Here are some points, one per row:
  -3.39  -0.49   0.97   2.21   2.37   5.29  -0.86  -1.20   2.13   1.01   0.15   1.08   4.26   2.66  -1.11  -0.91
   1.07   0.18  -0.24  -0.08   1.35  -0.66   0.90   0.01   1.37  -1.46   0.78   0.65   0.00  -0.45   0.47  -0.32
  -0.15   0.48   0.56  -0.55   0.01   0.38  -0.58  -0.92  -0.38   0.42  -0.65  -2.04  -0.12  -0.23  -0.84  -0.57
   0.04  -0.63  -0.54   0.16   0.46  -0.12   0.25   0.20   0.69   1.05  -0.90   0.56  -1.56  -0.96  -0.88   0.43
  -0.21  -0.79  -0.91   1.16  -1.04   0.71  -0.83   0.48   0.02  -0.14   0.85  -0.48  -1.03  -1.00  -0.59   1.00
   1.40   1.37   1.17  -1.14   0.86  -1.03   1.24   0.14   1.37  -1.31  -0.26   0.56   1.21   0.75   1.33  -0.94
  -0.42  -0.18   0.32  -0.59   0.32   0.29   0.26  -0.38  -0.48   0.38  -0.78   0.16  -0.10   0.33  -1.34  -0.61
  -2.39   1.35   3.46  -2.15   1.03   1.08  -0.01   1.96  -3.58   3.02  -2.00  -5.60  -2.37   0.31   0.04  -3.30
   1.13   1.62   1.36  -0.95   0.73  -1.00   1.47   0.02   0.96  -0.18  -0.99   0.62   0.93   0.59   1.25  -1.19
  -0.54  -0.86  -0.84   0.86  -0.93   0.50  -0.89   0.08   0.19  -0.18   1.01   0.10  -0.70  -0.39  -0.62   1.16
  -3.38   0.20   1.18   1.54   1.77   4.36  -0.05  -0.79   1.53   1.40  -1.39   0.68   3.69   0.36  -0.53  -1.63
   1.20   1.28   0.89  -1.09   0.73  -1.32   1.08   0.26   1.08  -0.46  -1.13   0.54   1.13   0.36   1.07  -1.11
  -1.03  -0.51  -0.72   1.11  -1.30   0.80  -1.52  -0.69  -1.12  -0.89   1.70   0.23   0.60   1.56  -0.35   1.75
   0.01  -1.02  -2.32   0.62  -0.54  -0.53   0.05  -1.71  -0.18   1.72  -0.11   0.22  -0.34  -1.37  -0.27   1.05
   1.17   0.64   0.52  -1.19   0.64  -0.79   1.03  -0.09   0.63   0.30  -1.35   0.75   0.48   0.10   0.75  -1.06
  -0.90  -0.41  -0.52   0.72  -1.16   0.78  -1.10  -0.13  -0.81  -0.94   0.90  -0.15   0.89   0.76  -0.84   1.00
   0.52   0.94   0.74  -0.70   0.05   0.30   0.08  -0.26   0.67  -0.74  -1.28   1.10   2.07   2.06   0.22  -0.66
   1.06   1.01   1.20  -1.31   0.36  -1.11   1.28  -0.03   0.26   0.22  -1.05   0.36   0.65  -0.28   1.15  -0.66
   0.23  -0.23   0.13  -0.14   0.38  -0.36   0.83   0.09   0.04   1.14  -1.15   0.45  -0.57  -0.29  -0.82  -0.10
  -0.01  -0.12   0.09   0.04   0.14   0.00   0.36  -0.09  -0.14   1.14  -0.71   0.62  -0.72  -0.02  -0.77   0.08
  -0.16  -0.71  -0.85   0.82  -0.74  -0.20  -0.56  -0.16  -0.26   0.28   0.85  -0.09  -0.70  -0.59  -0.42   1.03
  -0.39  -0.86  -1.18   0.74  -1.33  -0.14  -0.80  -0.28  -0.64   0.57   1.93  -0.01   0.03   0.01  -0.10   1.18
  -0.43  -0.65  -0.70   0.68  -0.52   0.23  -0.44   0.39  -0.49  -0.03   0.96   0.04  -0.82  -0.56  -0.10   0.59
  -1.04  -0.51  -0.73   1.11  -1.45   1.00  -1.03   0.06  -0.80  -0.70   1.30   0.55   1.04   1.02  -0.33   1.32
   0.86  -0.33   0.29  -0.60   0.58  -0.25   0.76   0.12   0.10   0.60  -1.20   0.84   0.08  -0.04   0.11  -0.23
  -0.58  -0.29  -0.14   0.15  -0.59   0.23  -0.90  -0.58  -0.66  -0.49  -0.03  -0.63  -0.14   0.25  -0.68   0.77
  -0.11  -0.57  -0.65   0.96  -0.90   0.14  -0.83   0.42  -0.19  -0.49   0.93  -0.40  -0.77  -0.68  -0.59   1.06
  -0.09  -0.85  -0.85   0.69  -1.01  -0.09  -0.81   0.05  -0.21   0.16   1.16   0.12  -0.85  -1.29  -0.03   0.78
   1.20   1.58   0.93  -1.56   0.87  -0.93   1.42   0.16   0.52  -0.37  -1.09   0.73   0.96   0.23   1.56  -1.15
  -0.07  -0.82  -0.76   0.62  -0.91   0.23  -0.86   0.10   0.21  -0.43   0.54  -0.20  -0.74  -0.74  -0.59   0.81
   1.22   1.42   1.42  -1.12   0.74  -1.47   1.28   0.29   0.98  -0.25  -0.90   0.52   1.18  -0.03   1.42  -1.22
  -0.32  -0.95  -0.43   0.19   0.49   0.77   0.25   0.45  -0.05   0.30   0.14   0.99  -1.07   0.75  -0.56   0.43
  -0.34   3.46   2.40  -3.67   0.20  -0.48  -2.00  -1.65  -2.23   1.86  -1.42  -5.43  -3.57  -5.14   1.47  -4.09
   0.62   0.21   0.00  -0.60   0.66  -0.68   0.51   0.27   0.19   0.19  -0.74   0.61  -0.09   0.00  -0.09  -0.27
  -0.45  -0.30   0.15  -0.60   0.16   0.36   0.65   0.28   0.18   0.85  -0.87   0.28  -0.86   0.16  -0.92  -0.17
  -0.67  -0.66  -0.76   1.78  -1.04   1.36  -1.15  -0.62  -0.22  -0.49   0.58   0.77  -0.46  -0.26  -0.54   1.04
  -0.08  -0.01   0.09  -0.29   0.37   0.14   0.13   0.09  -0.42   0.34  -0.55   0.03   0.04  -0.04  -0.73  -0.29
   0.59   0.21   0.39  -0.18   0.55  -0.18   0.77   0.04   0.37   0.34  -1.06   0.70  -0.24   0.05  -0.09  -0.45
   0.95   0.30   0.40  -0.30   0.76  -0.85   0.45   0.17   0.48   0.43  -0.98   0.92   0.41  -0.57   0.27  -0.52
  -1.34  -0.70  -0.89   1.40  -1.27   0.92  -1.13  -0.68  -0.47  -0.35   0.80   0.65   0.69   0.81  -0.70   1.45
   0.87   0.59   0.01  -1.02   0.17  -1.12   0.44   0.48   0.60  -0.40  -0.84   0.56   0.94  -0.38   0.50  -0.40
   0.13  -0.68  -0.69   0.26  -1.11  -0.20  -0.62   0.01  -0.29   0.09   1.34  -0.23  -0.32  -0.26  -0.03   1.14
  -0.01  -0.17  -1.15   0.57  -0.89  -0.90  -0.60  -0.49  -0.36   0.57   0.96  -0.83   0.11  -0.40   0.61   0.71
   0.01  -0.01   0.77  -0.20   0.30   0.16  -0.08  -0.71  -0.58   0.25  -0.82  -0.80  -0.48   0.68  -1.52  -0.61
  -0.76  -0.77  -0.84   0.98  -1.09   0.74  -0.96  -0.48  -0.59  -0.61   1.14   0.38   0.19   0.21  -0.29   1.19
   1.14   0.54  -0.06  -0.04   1.16  -0.55   1.21  -0.02   1.27  -1.41   1.03   0.47   0.20  -0.47   0.85  -0.35
   1.15   0.81   0.96  -0.95   0.30  -0.65   1.18  -0.04   0.71   0.30  -0.97   0.81   0.44   0.25   0.73  -1.05
   1.07   0.89   0.60  -1.09   0.64  -1.11   0.93   0.36   0.66   0.23  -0.89   0.51   0.19  -0.36   0.67  -0.81
  -0.86  -0.24  -0.85   0.84  -1.12   0.72  -0.82   0.26  -0.36  -0.33   1.08   0.29   0.21   0.27  -0.57   0.87
   1.04   0.66   0.74  -1.39   0.59  -0.89   0.93   0.21   0.81  -0.34  -0.71   0.52   0.75  -0.11   1.09  -0.88
   0.32  -0.12   0.12  -0.52   0.63  -0.10   0.94   0.18   0.31   0.58  -1.08   0.71  -0.06  -0.29  -0.32  -0.12
  -0.92  -0.82  -0.75   1.34  -1.24   1.01  -0.96   0.11  -0.59  -0.18   1.28   0.61   0.12  -0.15  -0.82   1.03
  -0.09  -0.49  -0.53   0.52  -0.80  -0.01  -0.67   0.05   0.07  -0.39   0.78  -0.23  -0.68  -0.62  -0.69   0.79
   0.50  -0.31  -0.59  -0.15   0.97  -0.37   0.59   0.00   1.07   0.24   0.02   0.66  -0.34   0.06  -0.01   0.10
   0.84  -0.15  -0.16  -0.33   0.74  -0.64   0.71  -0.34   0.80   0.43  -1.04   0.73  -0.15  -0.34   0.17  -0.31
  -1.04  -0.13  -0.61   0.87  -1.01   0.72  -0.97  -0.11  -0.54  -0.52   0.67   0.05   0.68   0.55  -0.77   0.99
   1.08  -0.80  -0.45  -0.01   1.31  -0.80   0.91  -0.03   1.33  -0.71   1.02   0.04  -0.44  -1.42   0.10  -0.03
   1.23   1.43   1.08  -1.02   0.84  -1.35   1.29   0.34   0.70  -0.86  -0.66   0.86   1.02   0.87   1.59  -1.32
These points spread out most along one direction. For each point below, how far along it does it lie, from 0 to 9? The average falls between 4 and 5, and the first point above lies past it.
  -1.83  -0.68  -1.39   1.73  -1.86   1.53  -1.31  -1.25  -0.16  -0.51   1.14   0.76   1.63   1.52  -0.82   1.55 8
  -0.31  -0.90  -0.57   0.37  -0.88   0.19  -1.03   0.16  -0.08  -0.17   0.76  -0.23  -0.71  -0.74  -0.76   1.17 6
   0.01  -1.08  -0.83   0.55   0.02  -0.57   0.16   1.73  -0.92  -1.00   0.91  -1.86  -1.72   1.86   0.66   0.54 5
  -0.14  -0.35  -0.39   0.12   0.69   0.05   0.65  -0.16   1.04   0.72  -0.62   1.23  -1.45  -0.40  -0.79   0.11 5
  -2.09   0.55  -0.56   1.33   0.62   3.96  -2.17  -4.77   0.31  -0.79   0.52  -2.69  -1.53   1.16  -1.39  -0.51 6
  -0.39  -0.61   0.14   0.22   0.39   0.09   0.38   0.38   0.13   0.56  -0.88   0.42  -1.04  -0.14  -0.83  -0.43 4
  -0.32  -0.60  -0.64   0.55  -0.78  -0.02  -0.58  -0.06  -0.27   0.19   0.75  -0.08  -1.17  -0.79  -0.31   1.07 6
   1.17   0.18   0.55  -0.24   1.60  -0.97   0.86   0.03   1.45  -1.76   1.02   0.60   0.48   0.07   0.54  -0.19 4
   1.25   1.22   1.00  -1.24   0.65  -0.97   1.18   0.35   0.66  -0.10  -1.20   0.69   0.87   0.07   1.30  -1.16 2
   0.23  -0.62  -0.43   0.53  -0.91  -0.04  -0.71  -0.10  -0.26  -0.67   0.85  -0.35  -0.56  -0.72  -0.37   0.99 6
  -0.41  -0.33  -0.62   0.56  -0.84  -0.10  -0.62  -0.06  -0.19   0.14   1.00   0.09  -0.74  -0.87  -0.20   0.91 6
  -0.17  -0.86  -0.46   0.73  -0.83   0.37  -0.88   0.01  -0.07  -0.41   0.77  -0.18  -1.04  -0.68  -0.17   1.02 6
   1.33   1.14   1.31  -1.26   0.84  -1.00   1.14   0.34   0.80  -0.05  -0.80   0.37   0.80   0.32   0.82  -1.31 2
  -0.25  -0.74  -0.76   1.31  -1.17   0.37  -0.88  -0.07  -0.56  -0.55   1.37   0.16  -0.87   0.16  -0.39   1.18 7
  -0.74  -0.87  -1.16   0.57  -1.12   0.42  -0.73  -0.15  -0.35   0.70   1.43   0.55  -0.84  -0.42  -0.48   0.85 6
   0.61   0.67   0.72  -1.18   0.84  -1.26   1.10  -0.12   0.46  -0.04  -0.76   0.45   0.35  -0.57   0.86  -0.86 3
  -0.04  -0.84  -0.63   0.50  -0.72   0.03  -0.45  -0.02  -0.39  -0.23   0.87  -0.21  -0.68  -0.56  -0.13   0.93 6
  -0.35  -0.91  -0.88   0.86  -0.64   0.34  -0.85   0.46  -0.28  -0.39   0.94  -0.29  -0.94  -0.95  -0.17   1.14 6
   0.55  -0.10  -0.39  -0.25   0.45  -0.16   1.05   0.29   0.47   0.79  -0.96   0.94   0.03  -0.59  -0.13  -0.08 4
   1.39   1.53   1.45  -1.32   0.89  -1.01   1.05   0.35   0.70  -0.57  -0.76   0.66   0.92   0.12   1.47  -1.11 2
  -0.14  -0.90  -0.85   0.57  -0.77   0.28  -0.69   0.29  -0.23   0.11   0.83  -0.42  -0.71  -0.67  -0.53   0.70 6
  -1.17  -0.69  -0.83   0.70  -0.78   0.48  -0.73  -0.12  -0.50  -0.59   0.50   0.12   0.69   0.23  -0.73   0.79 6
  -0.18  -0.58  -0.73   0.57  -0.67   0.27  -0.47   0.31   0.03  -0.22   1.07  -0.43  -0.44  -0.97  -0.20   0.77 6
   0.60  -0.15  -0.34  -0.47   0.58  -0.54   0.76   0.41   0.13   0.54  -0.82   0.83  -0.42  -0.67  -0.55   0.01 4
  -2.45   0.70   3.03  -0.09   1.59   2.03   0.78   1.72  -2.32   2.39  -2.05  -3.79  -0.53   0.47  -0.37  -2.87 2
   0.06  -1.00  -0.34   1.05  -0.89   0.32  -0.74   0.20  -0.58  -0.19   0.68  -0.08  -0.44  -0.78  -0.33   1.03 6
   1.22   1.31   0.94  -1.30   0.60  -1.20   1.14   0.14   0.71  -0.12  -1.19   0.58   0.71   0.42   1.02  -1.38 2
   0.90  -0.16  -0.54   0.32   0.75  -2.14   0.36   1.82  -1.13  -1.46   1.06  -1.63   0.03   2.19   2.05   0.29 4
   1.16   3.00   3.39  -2.71   0.23  -2.38  -0.58   2.36  -4.57  -1.27  -1.16  -4.71   3.83   5.59   3.77  -1.87 1
  -0.23  -0.73  -0.28   0.51  -0.70  -0.05  -0.70   0.30  -0.17  -0.55   1.02  -0.36  -0.66  -0.62  -0.50   0.93 6
   0.24  -0.05  -0.81  -0.27   0.59  -0.16   0.50  -0.13   0.34   0.12  -0.44   0.87   0.00  -0.09  -0.04  -0.13 4
  -0.89  -0.67  -1.29   0.77  -0.81   0.29  -0.27  -0.44  -0.24   0.57   0.79   0.86   0.26  -0.02  -0.34   0.80 6
   0.90   1.07   1.01  -1.52   0.82  -0.78   1.10   0.12   0.36   0.06  -0.92   0.67   1.00   0.76   1.08  -1.31 2
